In the rows, 128 means zero.
One turn moves each row of this set onto another row. After a few examples, where does it send each row asked below?
ris: [157 160 135 145 103 125 135 109 124 133  83 124 127 161 160 103 133 120
  67 111 137 109 140 133 119 115]
pul: [111 122 132 125 130 140 141  98 122 145 129 159 168 105 108 134  86 124
 134 132 150 127 139 137 147  95]
Kive: [124 158  77 105 146 127 125 102 142 149 111 136 163 149 110 113 139 122
 163 119 124 161 188 122 135 130]
diz: [131 175 120 107  87 121  96 140 124 125  96 148 136 147 114  70 130 132
 109  92 105 137 104 140 125 129]
muvir: [166 121 115 129 179 133  89 133 149 150 128 163 101  93 121 101 131 169
 123 124 139 119 157 131 130 137]
Sones: [175 139  83 132 165 118 116 143  95 139 164 121 106 131 125 126 130 161
 110 145 116 143 140 137 149 167]
gara: [108 103 136 110 140 133 139 123 106 149 126 159 156 105 108 156  95 147
 111 129 154 131 162 128 145 117]
gogig: [157 121 137 136 109  82 144 166 147 115 116 115 131 133 121 124 122  86
 116 122 144 187 121 124 138 162]
Venib: [112 134 107  99 151 132 130 126 123 136 157 164 148 104  97 144  96 129
 113 149 164 124 142 122 127 103]
Tapag: [134 157  87 133 106 104 135  99 134 158 127 135 176 139 109 125 137 123
 166 140 115 149 171 130 160 146]
leto: [171 118 130 125 178 134 100 127 136 149 142 164  98 101 110  87 127 148
 123 115 155 131 166 132 123 126]
Sulo: [151 144 117 164 129 138 160 126 125 157  83 111 117 108 147 100 144  95
 103 101 131 120 146 137  95 111]
lufi: [151 145 114 147 102 138 142 135 136 123  69 121  85 125 141 112 143 123
  91 117 134 107 137 144 100 104]
giso: [121 119 110 125 139 132 131 118 118 146 161 141 144  96  87 161  87 120
  96 142 148 154 142 144 128 117]
sus: [137 141 113 100  91 132 133 146 153 132  91 157 119 121  87  98 106 140
 112 107 123 157  84  90 134 137]
Fabu: [148 136 121 126 187 138  98 131 142 149 135 158 110  91 136 106 132 170
 111 113 134 118 147 136 127 150]
badaf: [166 115 108 117  98  89 135 187 144  95 109 121 115 128 112 122 138 111
  91 129 121 167 132 134 148 152]
Lotug: [170 103 107 134 116  83 147 154 117 100 117 106 144 111 109 121 112 100
 100 122 124 178 132 142 130 170]
Susiz: [140 158  64 113 125 120 101 104 138 135 102 132 150 145 125 114 143 134
 157 139 101 139 179 115 151 163]
viba: [151 125 143 114 102  72 133 169 134 113  94 126 132 123 118 128 122 112
  96 137 142 173 139  86 141 151]
kebuz: [145 134  72 149 140 107  98 116 138 159 126 137 142 180 130 135 125 120
 149 136 122 152 173 117 156 136]
Medu: [122 110 115 127 145 128 112 120 116 164 122 184 147 106 106 146 113 137
 100 138 183 130 148 147 131 122]
Popor: [143 142  96 141 122 113 126 101 137 161 127 133 160 169 117 129 146 143
 144 128 104 144 203 124 145 134]
luzok: [148 151 107 156 140 153 137 117 115 127  70 115  93 139 146 100 135 122
 107 118 139 109 121 132 105 110]
Lib: [151 151  78 138 126 133  94 112 136 156 120 131 155 129 130 129 143 105
 163 113 110 133 192 136 128 146]
Gat: [131 164 106 112  83 124 109 128 137 135  94 136 131 157 115  76 129 153
 113  92 108 139  94 139 129 132]
lakef: [170  98 139 133 124  75 165 150 133 119 120 118 118 106 116 125 132 100
  90 123 126 173 136 138 146 153]
kino: [147 161 105 102  93 117 130 129 150 127  93 149 114 123  91 105  94 134
  97 123 112 150  89  86 126 133]
Zogam: [150 153 105 103  77 125 136 126 160 134 104 150 125 115  93 108  86 134
 105 141 112 161  97  99 131 120]
vudi: [155 143 121 160  99 126 149 114 129 142  86 122 127 129 169 119 134 112
  96 110 149 108 117 143  91 130]
vul: [158 109 119 119 122  97 134 166 138  91  97  98 132 111 132 118 144 117
  99 126 140 177 125 151 142 158]
rodaz: [164 137  65 125 158 111 114 137  96 151 162 119 106 136 131 117 123 164
 118 139 128 137 148 121 147 162]
keve: [171 139 127 149 104 150 163 121 128 129  79 113 112 118 134 101 107 124
 104 114 144 106 146 123 104 102]
kerus: [125 104 118 126 124 150 145 116 122 142 141 146 177  87 100 132  99 127
 105 144 147 126 143 115 136  99]
Simi: [153 135  82 141 167 129 105 144 109 141 164 129  99 138 121 113 127 169
 111 148 120 143 141 132 160 163]
limob: [100 120 128 111 146 141 126 121 127 135 143 164 145 103  96 117 102 136
  84 147 144 139 133 135 134  90]
givad: [162 132 110 160 121 149 158 127 147 125  86 107 110 119 160 108 161 116
  86 125 137 131 127 126 105 113]
guvu: [129 182 119 124  83 146  93 146 122 121  84 141 139 141 128  94 121 126
 110  93 107 135 112 147 146 127]
vama: [129 157  92 129 120 121 114 101 133 152 109  94 164 140 108 117 136 127
 159 126 121 146 191 144 158 143]
zes: [127 177 119 105  73 139 100 137 119 132  92 144 138 140 123  78 122 126
 127 105 109 143 113 153 140 129]
Kug: [143 169  74 116 134 121 101 102 138 131 135 140 151 157 112 118 139 122
 164 134 127 129 190 129 137 143]
fase: [171 110 104 110 126  73 134 176 146 112 120 130 143 117 101 105 144 115
  94 137 131 171 116 130 142 161]
masim: [152 135  95 147 174 123 104 134 127 129 166 135 105 133 125 114 125 169
 120 137 109 156 142 111 140 170]
dobab: [181 128 131 131 186 136 102 135 135 149 127 156  97  93 121 105 133 149
 129 123 134 125 160 132 119 125]
Ruba: [152 165 107 120  77 109 126 135 170 128  97 150 128 107  87 119 102 139
  92 135 114 165 100  99 127 128]
Zas: [160 128 119 164 117 120 152 121 104 141  83 112 108 120 171 118 149 112
 111 110 116 113 142 140 110 126]
linu: [162 135 120 116  90  81 149 185 122 121 116  99 151 126 110 102 132 117
 106 125 129 168 148 140 149 159]
vorem: [109 117  91 103 139 141 141 105 103 130 143 162 177 117 103 133 102 141
 107 139 148 147 141 129 119 106]

Sones moves to Zogam
masim moves to sus
Lotug moves to kerus
Now these:
giso moves to keve
leto moves to guvu
vudi moves to Popor
kino moves to muvir
givad moves to Kive
Venib moves to lufi
Susiz moves to fase
Medu moves to ris
lakef moves to pul

One turn moves each row of this set onto another row. After a few examples, where does it send each row asked below?
vol: [117 122  97 110 159 113 130 111 107  95 160  83  88 147 142 108 150 124
 143 125 127 109 102 159 123 132]
Gozo: [ 82 121 141 103 121 151 109 129 171 118 123 128  89 135 111  89 142 130
 117 106 142 137 115 126 104 151]
bupun: [100  77 160 111 136 109 131 148 112 108 132 122 142 145 163 138 151 112
 115 142 112 141 178 135 162 105]
Zut: [107 166 101 149 111 107 124 150 113 145 181 149 157 124 144 137 132 102
 135 105 159 138 160 113 147 109]
suru: [128 148 127 100 149 121  96  93 122  79 170 120 117 129 132 105 163  89
 142 138 137 100 109 142 148 138]
rabi: [134 124 128  97 126 156 118 117 115 165 130 119 109 103 135 102 149  95
 134 175 119 124 164 124 135  81]
nuv: [130 113 148 165 147 161 162 133 156 150 174  92 115 130 139 141 126 142
 101 101 131 141 129 107 142 113]
neseg: [ 78 124 141 151 121 142 121 102 138 132 126 118 135 110 173 149 142 139
 145 149 144 118 146 129  97  85]
fupu: [105 160  94 110 140 180 128 136  95  95 142 124 110 128 115 109 143 110
 109 115 165 130  94 104 127 125]
Gadid: [ 80 135 117 140 134 127 102 169 129 157 147 139 162 117 116 110 180 139
 136 143 149 143 168 136 145 127]
buki: [116 164 117 105 125 174 140 147 105  94 140 129 141 116 111 109 162 121
  98 106 141 123 105  92 134 137]
seve: [107 148 104 111 129 170 150 133  95  80 145 115  92 120 123 134 141 125
 119 103 158 136  97 100 123 111]
sosir: [113 156 142  87  81 146 145 117 113 156 135 131 129 107 141 110 108 121
 112 144 132 108 142 103 136  91]
Vene: [144  69 126 125 115 126 105 100 144 129 173 135  94 131  99 122 137  83
 133  98 154 120 117 126 130 120]
Gikez: [ 77 145 138 147 107 105 131 117 109 123 149 146 157 116 136 158 112 146
  91  96 148 116 144 135 124 100]
gev: [ 88 125 123 119 114 120 125 121  90 109 148 107 159 134 142 129 147  84
 122 181 115 113 111 122 113  81]
Vozi: [134 113 164 148 124 161 145 122 146 139 126 122 135 140  95 140 138  91
 147 133 121 130 166 125 164 132]
gili: [141 100 114 156 140 115 109 153 146 137 139 119 110  87 127 109 172 126
 114 151 146 143 104  87 160 106]
lir: [122  82 130 114 136 116 120 104 110  97 168 127  93 142  76 142 131 103
 104  89 140 138 116 141 143 120]
fura: [110 146 147 118 131 127 153 159 129 122 146 179 133  94 130 127 130 101
 151 114 177  96 153 116 137 128]
bos: [ 93 104 125  92 128 118 123 113 123  93 120 120  94 129 134 114 137 165
 104 106 116 134 109 151  99 142]
filu: [ 83  91 140 144 127 153 108 121 120 178 130 118 147  95 101 157 146 110
 120 138 136 136 150 105 146 116]
kefe: [123  98 122 157 105 108  91 134 118 112 145 115 117 130 111 141 152  94
 111 158  97 148 142 154 144  85]
didig: [119 120 124 142 146  69 137 165 143 145 176 124 126 111 117  86 161 108
 111 126 163 126 103  94 151 114]
Lise: [ 95 112 108 179 165 146 123 132 107 149 144  92 118 123 119 149 162 107
 131 136 148 125 154 144 129  84]
gakab: [145 106 140 141 119 119 117 115 145 125 122 125 148 117 146 122 145 121
  97 156 117 157 102  69 145 108]
mokar: [ 75 111 139 121 117 110 159 178 131 128 148  98 101 122 180 131 139 122
 138 116 149 104 155 118 164 115]
nifo: [ 96 132 133 138 110 109 108  98 143 166 150 117 153 112 163 151 123  87
 140 127 124 106 149 103 136 130]
minu: [ 84 116 110 157  95  92  98 183 147 135 137 121  87 108 117 118 138 121
  96 116 118 124 135 145 127 115]
Tete: [ 54 148 121 125 100 109 144 175 116 130 148 117 122 111 134 124 127 104
 105 134 145 100 103 109 104  98]
zib: [114 156 132  96 101 104 121 160 134 164 152 136 124 133 115  99 101 124
  97 118 134  98 153 135 155 125]
vazed: [111 115 153 106 141 111 141 113 110  90 165 103  85 141  97 152 131 114
 103  92 115 132 108 152 135 127]
lebe: [101 111 129 117 116 151 119 144 173 139 132 110 114 154  94  91 147 118
 109  95 133 122 110 114 119 161]
namo: [123  91 132 120 113 124 102  78 123 114 169 133  90 125  84 120 129  97
 106  90 143 135 117 138 140 126]
zefin: [ 76  89 125 113 133 111 172 136  78 134 148  93 138 132 162 125 143 100
 113 119 133 112 155 112 157 103]
didos: [119 123 118  98 164 115 111  99 122  80 159 103 106 127 146 108 173  98
 151 140 126  99 112 139 127 135]
geve: [109 126 127 136 181 138 148 133 132 139 155  99 144  91 157 100 163 156
  88 116 116 108 135 116 135 140]
nilif: [129 111 153 125 176 127 146 136 111 116 197 153 150  98 142 136 145 140
  99 121 155 126 136 123 138  98]
turet: [123 100 106 126 121 128 148  92 112 150 138 134 160 140 139 106 112  96
 160 134 157  91 143 121 126 128]
bon: [109  78 106 140 111 114 125 168 109 123 130 122 109 131 166 137 124 144
 109 112 141 137 170 133 172 109]
vetez: [ 88 117 134 101 115 127 115 132 164  96 124 119 101 151 124  98 140 159
 117 102 128 132 115 132 109 155]
Rif: [120 125  97 145 127 134 131 143 116 141 106 143 133  95 110  90 151 133
 116 100 129 111 172 131 153 159]
Bafeg: [ 79 146 133 157 162  88 111 152 133 135 156 112 147 138 117 130 151 122
 105 111 128 105 162 170 140 125]
Nav: [120 124 144 127 124  80 147 126 137 136 160 128 163 143 134 101 133 102
  93 127 136 141  96  73 137 114]
miri: [136  86 126 141 144 116 124 106 156 141 184 125 143 142 171 108 123 157
 121 125 144 125 136 138 123 112]
nilub: [142 122 115 111 144 124 104 162 122 170 151 130 100 127  95 103 132  93
 110 140 133 120 169 148 158 100]
fugu: [149 131 119 100 130 128 102 100 118  81 163 148 133 102 147 108 175  98
 143 132 141 101 117 121 134 125]
teke: [106 126 126 101 144 157 143 146 107  81 148 118  73 128 130 147 143 139
 131 117 154 142  97 137 108 102]

mokar moves to zefin
seve moves to didos
Now these:
fupu moves to suru
Nav moves to gakab
geve moves to nilif
buki moves to fugu
Vozi moves to Rif
Lise moves to Bafeg
teke moves to vol
rabi moves to nilub
kefe moves to minu
filu moves to Gadid

One turn moves each row of this set onto another row. After a few examples, where does it send each row asked below?
vur: [123 156 172 161 190 132 103  84 135 144 157 139 132 135 112 129 132  84
  87 110  58 134 119 122 113 104 140 184 191 127 171 117 137 141  48 123
 115 132 157 140  91  96]
soli: [142 146 154 158 188 140 114  96 125 138 122 139 156 124 126 156  89 132
 108 113  51 126 148 163 132 111 133 201 132 131 160 134 113 156  86 118
  99  74 132 148 102 115]
Togib: [152 154 154 144 181 117 114  98 121 125 125 133 170 120 146 141  93 128
 126 124  68 121 128 165 155 158 122 174 126 141 166 121 122 139 114 133
 114  76 115  99  97 132]
kolu: [132 161 143 142 157 122 110  96 155 143 163 148 151 141  91 126 154  77
  77 116  86 117 115 116 151 133 139 132 187 126 171 113 129 126  71 140
 112 130 153 116  87  88]
raba: [141 114 126 172 128 118 143  64 122 119 111 140 140 141 123 128 132 153
  82 153  85 155 133 175  67 107 105 136 103  58 107 139  84 121 102 113
 116 136 136 136 100 143]
laro: [147 109 131 127 149 152 142  78 139 117  74 122 133 113 114 122 128 157
 146 137  97 119 143  93 116  63 105 104 182 139 119 136 119 118  85 111
 110 130 121 128  78 125]
Dedel: [135 119 122 166 155 111 158  81 134 123  97 127 154 126 148 143 108 161
  93 132  69 127 147 167 100 118 105 142  91  79 107 135  82 129 122 131
 100 104 114 128 113 136]
zodo: [117 118 133 168 146 121 151  64 127 129  98 115 141 135 147 145  94 150
 108 128  61 139 133 169  97 108 102 141  91  75 125 146  97 121 127 131
 127  98 127 137 106 151]
zivag: [129 161 154 146 171 114 111 100 135 139 153 142 158 130 110 122 137  81
  85 108  78 111 114 124 157 144 137 150 185 141 179 111 131 123  75 149
 108 112 152  99  95  95]
zet: [125 157 160 156 174 137 103  79 150 146 174 141 128 141 101 124 147  79
  88 122  65 139 114 110 109 103 138 159 193 114 163 115 143 139  53 117
 126 157 151 142  83  97]
rogi: [144 165 160 148 177 111 107  85 154 129 182 142 144 130 124 107 158  86
  94 138  84 132 107 115 122 144 131 144 189 125 152  94 143 132  75 122
 121 169 128  97  82 107]
Nefe: [146 111 142 127 149 145 134  74 132 109  77 115 125 114 116 119 124 154
 156 147 101 130 133 103 110  67 104 108 182 138 123 133 129 118  81 105
 125 133 122 117  73 137]
Ras: [157 111 136 123 150 136 135  86 137 105  76 123 133 111 112 121 133 161
 147 151 113 123 141 110 115  69 105 107 182 143 116 130 121 121  79 106
 107 128 118 111  74 129]
vanu: [144 169 171 160 198 114 111  84 141 129 174 137 149 120 146 106 140  92
  99 126  68 129 106 114 118 146 129 170 186 136 154  94 142 134  74 128
 116 160 123  96  94 113]
rasi: [141 118 117 173 122 122 157  64 131 122 112 139 153 138 136 122 135 149
  82 144  80 139 135 156  86 127 102 118  97  63 106 134  81 110 125 128
 113 139 128 124 106 142]
mep: [125 114 123 167 112 125 147  61 120 125 106 134 144 148 116 130 125 142
  85 140  80 147 130 169  89 114 104 117  99  62 124 150  87 106 118 130
 128 121 148 133  99 144]
sefig: [153 155 168 166 201 141 118  78 129 134 139 129 156 114 172 136  91 133
 131 125  37 135 135 144 114 135 121 201 127 130 145 118 132 153 104 113
 117 115  99 128 103 137]
labad: [161 159 117 133 110 103 140  89 133 137 140 146 155 167  65 109 149 148
 111 150  79 116 139 127 122  83 157 110 177 114 157 138 141  99  65  93
 111 153 129 109 102 143]
bukoz: [133 120 138 162 156 101 143  77 125 109 103 120 141 132 145 139 101 161
 105 149  79 146 136 192  86 112 103 153  94  74 112 134  94 129 114 116
 116 102 120 120 103 151]
Mub: [159 158 119 145 119 122 148  79 138 149 146 145 152 164  78 108 146 151
 110 144  57 118 144 108 104  70 160 123 176 111 149 138 142 104  63  86
 112 172 123 131 107 139]
pima: [159 163 125 138 116 110 145  75 134 139 150 135 152 163  88 100 145 146
 124 153  62 121 128 112 110  93 153 109 172 112 154 134 154  95  78  93
 126 176 115 105 102 155]

Nefe moves to Ras
zivag moves to vur
Now these:
Togib moves to soli
kolu moves to zet
labad moves to Mub
Dedel moves to zodo
mep moves to raba

One turn moves each row of this set onto another row. After a few examples, where does it send each row asked below?
vevas: [127  98 113 146 136 151 121 152 113 138 101 155 109 135 119 107 129 171
 109 110 100 133  93 157 104 117 101 159]
lan: [136 135 165 118 108 129 154 155 152 154 116 117 118 144 141 190 119 108
 128 109 109 147  94 166 154 103 140 121]
Tumaf: [141 104 123 129 128 123 166 136  97 151 103 147  96 118  95 111 163 147
 121 142 119 131 113 129  98 110 101 161]
paz: [163 148 109 144 150 145 130 115 132 126 135 126 143 142 114  79  68 129
 140 113 109 119 112 126  89 109 135 137]
fil: [105 149 161 136 106 146 124 143 147 121  85 160 134 123  96 172 134 102
  90  96 125 141 143 155 130 130 138  97]
filog: [123 130 153 111 135 165  84 138 116 131 132 138 116 147 145 163 117  86
 104 135 104 167 133 111 158 128 137 162]
ruvan: [151 139 138 143 127  99  99 100 134 110 160 153 146 135 122  85 111 158
 150 144 128 125 126 115 110 118 132 125]
runu: [163 156 140 136 125  96 115 100 131 115 159 148 141 130 122  78 128 150
 144 154 131 126 141 122 100 113 128 121]
rarin: [126 125 168 121 103 123 146 154 154 151 119 117 124 145 138 191 117 112
 130 110 115 147  88 164 162 107 148 126]
vunup: [140 114 115 128 133 141 149 145 102 150  95 160  98 123 115 105 140 153
 109 121 104 137 105 147  93 104  90 152]
meben: [161 154 129 144 146 124 112 106 148 126 159 157 140 135 128  83 108 149
 144 125 101 124 136 133  92 108 113 104]
tok: [119  74 120 156 130 140 119 143 113 133 114 146 117 136 101 108 143 172
 121 124 113 129 101 142 121 129 122 174]
turo: [135 129 154 110 147 163 115 123 118 145 140 130 110 140 123 169 137  68
 118 143  95 159 154 102 155 125 135 153]
Votob: [162 140 123 140 120 119 117 114 117 110 146 109 144 142 110  73  94 132
 136 146 147 121 120 122 104 124 155 161]
gabi: [137 130 171 116  99 115 160 151 148 153 121 111 116 142 133 193 134 105
 128 123 122 146 101 166 159 109 150 131]
rugag: [130  78 127 146 125 123 145 135 104 141 116 140 107 124  84 112 163 158
 128 142 124 124 110 127 116 123 121 173]
ludos: [110 156 167 122  97 134 133 141 136 123  80 159 133 118  96 172 138  98
  91 108 135 143 141 148 127 127 138  98]
ros: [101 132 164 141 109 142 120 138 150 120  87 161 142 125  86 180 130 105
 101  95 125 136 136 143 138 135 147  96]
guviv: [132 126 170 118  98 118 148 154 149 148 123 113 123 146 133 191 126 112
 129 121 123 146  92 164 165 110 151 133]
dob: [152 138 131 145 143 117  99 101 146 116 158 157 149 136 126  86  98 159
 151 127 108 122 123 120 105 114 124 112]
mup: [135 135 150 102 148 163 116 125 115 149 129 141 107 136 129 172 120  68
 119 137  89 161 140  95 147 114 126 146]
dofe: [138 137 170 113 104 124 160 154 151 157 118 113 117 141 136 191 130 103
 128 116 114 148 103 168 152 102 139 125]
Rotut: [175 156 120 137 130 126 138 115 120 121 146 106 134 140 107  70 110 119
 128 145 136 118 139 135  92 117 144 152]
Kib: [152 138 116 144 131 131 113 114 124 114 140 123 149 143 115  77  69 138
 140 126 132 120 102 118 100 120 151 150]
Vir: [128 125 157 115 137 162  95 131 121 131 144 128 115 146 129 167 137  77
 107 147 103 162 150 112 162 132 142 167]
rotok: [108 144 170 125  95 125 131 135 131 120  83 158 134 112  87 175 138  99
 101 116 145 142 135 132 135 129 149 101]
Pum: [172 156 114 138 143 141 145 115 130 130 140 118 134 136 107  73  98 116
 134 126 115 113 134 133  83 107 133 137]
kura: [171 164 136 136 136 111 120 105 137 123 156 148 135 130 128  76 130 142
 137 142 115 124 151 136  93 110 113 109]
nilaz: [100 129 168 138 101 129 125 131 141 119  85 156 140 117  79 181 132 104
 111 109 135 138 131 132 143 131 153 101]
ret: [129 136 151 103 140 165  97 132 111 139 125 148 111 140 144 169 104  79
 113 133  93 170 128  99 151 115 129 152]

rotok moves to ros
kura moves to ruvan
Now these:
mup moves to Vir
rarin moves to dofe
paz moves to Rotut
vevas moves to Tumaf

